In the data rows, the value 128 means zero.
Here are some points, each followed by its number:
Array([131, 175, 155, 156, 153, 157, 137,  88, 118, 105, 112,  65,  79,
       133,  92, 102, 121, 114, 135, 150, 144, 132, 145, 177, 178, 142,
       140]) 0
Array([109,  89,  87,  75, 118,  91,  96, 146, 157, 207, 174, 223, 232,
       234, 233, 166, 167, 121, 131,  93, 105,  95, 124,  88,  87,  88,
       120]) 1
Array([126, 106, 118,  90, 108, 165, 148, 138, 152, 178, 169, 184, 189,
       164, 130, 160, 114, 116, 106,  96,  90, 103,  81, 106, 100, 130,
       112]) 2
Array([111, 152, 147, 126, 127, 119, 135, 158, 162, 183, 138, 160, 180,
       179, 168, 155, 149, 106, 129,  97, 137, 141, 123, 142, 122, 161,
       167]) 3
Array([127,  95,  78, 100, 117, 100,  88, 136, 132,  99, 105, 128, 104,
       117, 115, 111,  92,  69,  92, 101,  89, 125, 136,  97, 109, 102,
       105]) 4
Array([160, 138, 180, 154, 148, 155, 140,  94, 110, 109,  99, 112,  99,
       115,  97, 138, 108, 114, 126,  96,  86, 125, 136, 130, 127, 167,
       177]) 5
Array([152, 173, 208, 178, 173, 207, 222, 189, 169, 204, 176, 154, 156,
       102, 111, 113, 100, 112, 105,  69, 101, 107,  89, 115, 106, 121,
       132]) 6
Array([212, 179, 203, 171, 128, 109, 148, 124, 139, 127, 158, 148, 159,
       137, 167, 148, 128, 182, 163, 137, 115, 144, 116, 127,  85,  92,
       141]) 7
Array([123, 109,  85,  43,  77,  92,  91, 100,  95, 108,  79, 107, 127,
        98, 134, 102,  96,  93,  97,  84, 125, 123, 123, 148, 153, 142,
       137]) 8
Array([180, 196, 181, 174, 144, 129, 144, 151, 150, 139, 165, 170, 154,
       169, 131, 143, 114, 114,  78, 109,  84,  79,  88,  88,  83, 110,
        95]) 9
Array([186, 148, 169, 145, 180, 181, 163, 160, 137, 136, 120, 142, 136,
       120, 140, 119,  98, 121, 105, 106, 109, 102, 122,  74,  87, 113,
        96]) 10
Array([ 74,  92,  94, 138, 104,  94, 133, 114, 132, 117, 163,  89, 138,
       149, 141, 122, 119, 188, 164, 160, 118, 118, 108, 137, 100, 100,
       122]) 11
Array([110, 128, 152,  75,  79, 108,  85,  82,  94, 123,  61, 134, 113,
        98, 130, 164, 231, 157, 188, 160, 162, 172, 148, 157, 186,  93,
       108]) 12
Array([134, 101, 116,  86, 109,  99,  82, 108, 121,  44, 123,  84,  84,
        71, 124, 111,  97, 117,  83, 127, 101, 114, 155, 146, 138, 122,
       141]) 13
Array([179, 215, 185, 196, 150, 140, 119,  97,  97, 105, 124,  75,  94,
        86, 114, 101,  99, 123, 115, 153, 154, 154, 142, 169, 147, 166,
       150]) 14
Array([149, 177, 161, 196, 211, 211, 223, 255, 206, 230, 198, 179, 180,
       124, 125,  99,  81, 106,  96,  50, 104, 109,  91,  92,  96, 109,
       144]) 15
Array([ 94,  73,  73, 104,  87,  68,  77,  97, 131,  70, 143,  92, 120,
       146, 103,  97, 105, 149, 150, 150, 136, 132, 184, 162, 175, 135,
       159]) 16
Array([ 64,  76,  97, 137,  98,  68,  71, 128, 143, 126, 111,  80, 105,
       151, 136, 118, 193, 148, 173, 136, 124, 143, 133, 132,  97,  82,
       127]) 17
Array([112, 125, 115,  91,  89, 126, 108,  99,  84, 103,  97, 125,  79,
       113, 105, 134, 127, 111, 115, 134, 149, 162, 166, 191, 202, 191,
       169]) 18
Array([127, 101,  79,  90,  96,  78, 100, 119, 136, 120, 136, 120, 135,
       125, 133, 122, 117, 138, 143, 156, 155, 145, 172, 145, 130, 102,
       143]) 19
Array([126, 118, 118, 136, 123, 115, 117, 137, 131, 141, 132, 132, 110,
        89,  78,  77, 120,  99,  96, 117, 128, 124, 138, 177, 177, 120,
       163]) 20
Array([192, 130, 128, 178, 193, 142, 178, 170, 161, 107, 159, 137, 127,
       107, 149,  77,  69, 117, 104, 169, 124, 118, 151,  84,  96, 105,
       116]) 21
Array([126,  94,  90,  92, 102, 108,  99, 111, 119,  94,  99, 105,  92,
       126, 105, 132, 119, 146, 153, 175, 163, 149, 162, 138, 100, 138,
       138]) 22
Array([170, 187, 158, 161, 170, 145, 130, 148, 159, 141, 127, 136, 133,
       140, 146, 124, 138, 102,  86, 106,  70,  73, 108,  89,  94,  75,
        88]) 23
Array([135, 124, 104, 115,  93,  46, 105,  92, 103, 105, 130, 118, 143,
       146, 168, 177, 215, 221, 217, 192, 180, 135, 168, 145, 116,  86,
       147]) 24
Array([ 86, 111,  96,  86,  99,  85,  81, 107, 128, 160, 146, 174, 207,
       196, 220, 215, 228, 200, 185, 170, 175, 129,  98, 124, 163, 114,
       104]) 25
Array([104, 100, 110, 106,  91,  88,  82,  88, 109,  91, 125,  98,  93,
        95, 102,  99,  80, 124,  96, 116, 121, 144, 136, 162, 143, 125,
       144]) 26
Array([106, 115, 106, 129, 142, 184, 153, 130, 147, 145, 117,  99, 104,
       104,  87, 118, 101, 109, 142, 132, 132, 151, 127, 138, 151, 131,
       127]) 27
Array([175, 174, 224, 191, 177, 196, 181, 151, 105,  86, 100, 137, 103,
        90,  83, 125, 120, 119, 126, 129, 145, 152, 132, 148, 173, 161,
       140]) 28
Array([ 77, 108,  82, 110, 105, 100,  67,  94,  92,  91,  86,  63,  99,
       120,  85, 122, 100, 103, 112, 108, 117, 128, 130, 149, 172, 180,
       168]) 29
Array([ 87, 125, 125,  98,  80, 131, 137,  95,  87, 126,  95, 125, 121,
        91, 113, 116, 105, 140, 124, 134, 195, 162, 142, 173, 205, 193,
       135]) 30
Array([121,  97,  89, 112, 107,  89,  82, 106, 111,  78, 127,  81,  80,
       128, 103, 112, 138, 130, 155, 159, 133, 159, 187, 182, 157, 132,
       146]) 31
Array([197, 228, 240, 213, 195, 254, 222, 190, 173, 186, 147, 146, 129,
        93,  99,  77,  72, 112,  75,  83, 119, 121,  55, 111, 109, 135,
        98]) 32
Array([106, 109,  85,  96, 102,  98,  99, 114,  79, 117,  82, 114, 115,
        91,  87, 102, 104, 113,  94,  95, 123, 117, 109, 135, 135, 151,
       141]) 33
Array([ 99, 119,  97,  85, 120, 101,  78,  92,  83,  96, 102, 103, 100,
       125, 139, 151, 152, 133, 128, 123, 114, 121, 144, 109, 127, 107,
       123]) 34
Which three points above are nearest to each new point, looking only along the 3 directions in which the numbered points spread most? Their numbers follow each, nearest first.
Array([ 94, 104, 135, 113, 115, 163, 154, 170, 151, 164, 169, 211, 179,
       205, 160, 200, 188, 170, 131, 155, 140, 126,  58, 130, 114, 146,
        76]) 3 2 7
Array([ 95, 108, 121, 107, 138, 152, 125,  93,  89, 117,  74, 134,  97,
       116,  81, 107, 102, 118, 125, 154, 179, 112, 117,  98, 146, 143,
        81]) 20 27 30
Array([118,  94, 101, 120, 116, 173, 146, 133,  93, 106, 130, 148, 136,
       133, 143, 164, 131, 154, 157, 145, 134, 168, 127, 117, 148, 158,
       125]) 11 19 34
Array([197, 159, 176, 131, 136, 180, 162, 124, 114, 117, 125, 129, 115,
        87, 112, 126, 124, 117, 110, 135, 135, 139, 150, 170, 154, 159,
       113]) 5 14 0
Array([136, 131, 131, 138, 143, 143, 132, 104, 120, 112, 112, 138, 118,
       134, 127, 136, 155, 141, 166, 190, 165, 122, 139,  89, 140,  99,
        87]) 11 3 7
Array([124,  88, 111, 102,  92,  89, 104, 103, 105,  96, 114, 144, 141,
       139, 133, 147, 128, 152, 156, 146, 126, 139,  76,  94, 107, 130,
       117]) 11 19 17
Array([147, 169, 169, 151, 160, 185, 205, 207, 220, 183, 182, 155, 139,
       145, 160, 145, 153, 111,  99, 101, 106,  89, 116, 132, 114,  89,
       123]) 9 23 10
Array([128, 130, 123,  96, 146, 145, 119, 169, 155, 161, 119, 151, 143,
       146, 159, 161, 167, 113, 105,  92,  93, 102,  85,  92,  85,  87,
       109]) 2 3 23
Array([ 99, 122,  91,  77,  93,  83, 105, 105, 107, 124, 104,  96, 125,
       113, 140, 117, 131, 145, 128, 135, 161, 144, 191, 154, 138, 148,
       149]) 22 34 19
Array([103, 107,  90, 114, 126, 121,  95, 132, 168, 129, 139, 128, 130,
       143, 129, 104, 113, 120, 160, 139, 123, 141, 137,  88, 115,  82,
        93]) 11 19 3
Array([137, 125, 112, 182, 184, 105, 135, 150, 136,  94, 130,  74, 105,
       134, 129,  84, 123, 126, 135, 156, 126, 128, 189, 128, 101, 104,
       134]) 27 5 20
Array([135, 141, 168, 117, 140, 132, 158, 139,  96, 120, 108, 120, 100,
        87, 134, 131, 122, 133,  97, 100, 120, 103, 101,  88, 102, 137,
       112]) 27 5 21
Array([195, 212, 185, 150, 131, 126, 102, 108, 130, 113,  97, 102, 118,
       115,  92, 124, 108,  95, 132, 104,  92, 147, 101, 132, 145, 168,
       153]) 5 27 0
Array([129,  99, 108, 122, 130,  99,  97, 131, 168, 130, 155, 147, 128,
       158, 174, 163, 188, 133, 191, 178, 100, 143, 169,  72,  80,  78,
        96]) 11 3 17
Array([154, 211, 165, 187, 182, 173, 188, 191, 209, 210, 172, 130, 191,
       154, 149, 124, 139, 105, 147,  81,  90, 100,  98,  72,  89, 101,
       102]) 9 6 15
Array([106, 100,  97,  91,  99, 103, 111, 104, 101, 139, 129, 145, 164,
       158, 171, 175, 153, 158, 163, 137, 141, 126, 109, 105, 117, 141,
       124]) 11 17 19
